One turn moves each row of this set onto another row. After a few examples, where does it send each row asked below?
k_287: +0.58 +0.65 -1.87 +0.29 -0.72 +0.44 -0.61 -0.16 +1.89 -1.32 -4.06 +0.79
k_149: +1.96 -0.53 -0.74 +0.43 +0.68 -0.21 +1.75 +1.01 -3.04 -0.50 -3.05 -0.10
k_196: -1.39 -1.17 +0.05 +1.99 +2.66 -0.07 -1.56 +0.02 +0.29 +2.64 -0.60 -1.21
k_467: +0.42 +1.31 -0.38 -1.74 +1.15 -1.90 +1.73 -0.28 +1.33 +0.58 +1.96 +1.27
k_539: -1.60 +1.49 +0.75 +0.20 -0.37 -1.16 -2.36 -0.44 -0.82 -1.85 -2.52 -0.87
k_721: -0.18 +0.32 +0.04 -0.86 -1.00 -1.64 -0.86 -1.10 +1.43 -0.63 -4.15 -0.81
k_67: +0.06 +1.58 -0.72 -0.72 +1.28 +0.62 -2.72 +0.42 +1.17 +2.38 -3.22 +0.29
k_918: +2.26 -1.41 +1.58 +0.63 -0.77 -1.79 -0.18 -0.42 -2.05 +0.33 +1.05 +0.99
k_556: +0.37 -1.40 -1.45 +3.33 +1.27 -1.30 +0.11 +0.05 -0.83 +2.08 -2.60 +0.32
k_3: -1.50 -0.13 +0.89 +0.79 +0.18 +0.24 -1.12 -0.79 -2.83 -1.75 +0.06 +2.18
k_916: -2.06 +0.03 -0.70 +1.11 -0.18 +0.06 -1.55 -0.53 -0.71 -2.03 +0.53 -1.81
k_968: +1.38 +2.05 -0.54 -0.45 +0.93 -0.37 +1.49 -0.10 +0.38 +0.08 -4.44 -0.21
k_400: -0.76 -0.95 +0.09 -0.02 +0.10 -2.32 -2.35 -0.77 -3.02 +0.45 -1.46 +1.93
k_227: +0.46 +0.26 -0.11 -0.02 +1.86 +0.97 +2.70 +1.21 +1.68 +2.39 +0.43 +1.18
k_592: -0.45 -0.36 +0.36 -1.19 -0.33 +0.01 -1.50 -1.04 +3.59 +1.26 -2.01 +1.03
k_655: +0.14 +0.86 -0.72 -1.09 +0.06 -0.77 +2.36 +1.35 -1.49 +0.41 -1.39 -2.77
k_980: -1.13 +0.20 -0.91 +0.72 -0.14 +1.17 +1.26 +1.40 +3.53 +0.38 -1.63 -0.07
k_451: +2.13 +0.92 -3.31 +1.53 +1.64 +0.35 +0.00 +0.32 +1.46 +1.45 -1.29 +1.16
k_686: +1.60 -0.36 -0.13 +1.35 -0.17 -0.59 +2.17 +0.62 +1.55 +1.37 +1.49 +1.93
k_463: -0.46 -0.45 -0.77 +0.29 +0.67 -0.29 -2.59 +0.40 -3.00 -0.78 +1.61 +0.66
k_369: +1.68 -2.00 -0.83 +2.04 +1.84 +0.60 +1.25 +1.23 -0.33 +1.86 +0.91 +0.14
k_694: -2.24 -0.18 +0.37 +0.29 +0.65 +0.02 +0.72 +0.12 -1.47 -0.94 -4.31 +1.22
k_143: -0.30 -0.51 -0.65 -0.53 -0.27 -0.02 +0.03 +0.93 -1.92 +1.50 +2.96 +1.54
k_811: -0.74 +0.77 +0.91 -1.73 -1.69 +0.09 -1.06 -1.08 -0.88 -2.52 -1.39 -0.01
k_691: -2.96 -1.36 -0.04 +0.03 +0.69 -0.55 +0.34 -1.23 -2.49 +0.58 -0.45 -1.35
k_75: +2.59 -0.41 +0.01 -1.58 +1.41 -2.00 +1.11 +2.05 +0.33 +0.34 +1.03 -0.57
k_28: -1.42 +0.09 +0.73 -0.27 -0.41 +2.29 -0.81 -0.73 -2.00 -0.93 +0.50 -1.31
k_27: +2.47 +0.07 +0.42 +0.18 +1.94 -1.63 -0.47 -0.85 -1.87 +1.68 -2.07 +2.74
k_523: +1.36 -0.16 -0.22 -3.41 +1.66 -1.64 -2.06 +0.04 -0.79 +1.28 -1.36 +1.50
k_619: -1.11 -0.49 -0.84 -0.28 -0.30 -0.49 -2.43 +1.73 +2.97 +0.40 -2.56 +0.35
k_332: +0.16 +1.36 -0.10 -1.98 +0.31 +0.24 +1.62 +2.17 +0.07 +0.11 +1.86 +1.63
k_317: +2.70 -0.18 -0.01 -0.49 +0.06 -0.69 -1.70 +0.93 +1.12 -0.48 -3.86 +1.13
k_987: -0.15 -0.03 -0.46 +0.12 +0.88 -0.60 -1.19 -0.15 +0.46 +0.53 +3.25 +2.40
k_912: -1.17 +0.91 +0.17 -1.05 -1.09 -0.58 -1.60 -0.11 +0.66 -0.71 -4.10 -0.94
k_491: -0.71 -0.79 -0.11 -0.59 +0.48 -0.25 -1.60 -0.54 -2.74 -0.10 +2.44 +0.65
k_828: -1.09 +0.57 -0.27 +2.30 +0.95 +0.90 -1.73 -1.70 -2.84 +0.77 -0.65 +0.97
k_700: +0.91 -0.55 -0.73 -0.85 +1.61 +0.63 +1.36 +0.03 +3.78 +0.87 -1.76 +0.25
k_898: +0.66 +0.34 -0.74 -0.06 +2.04 +0.02 +2.00 +1.43 +3.02 +1.80 +0.34 +0.44
k_617: +0.44 -1.02 -0.93 +0.50 +0.66 -1.66 +3.96 +0.81 -0.31 +0.63 +0.11 +1.05

k_619 turns into -> k_28
k_332 turns into -> k_592
k_655 turns into -> k_523
Now these:
k_721 turns into -> k_463
k_898 turns into -> k_912
k_700 turns into -> k_539
k_918 turns into -> k_451
k_617 turns into -> k_317
k_556 turns into -> k_149
k_3 turns into -> k_686
k_980 turns into -> k_811
k_691 turns into -> k_75
k_968 turns into -> k_400

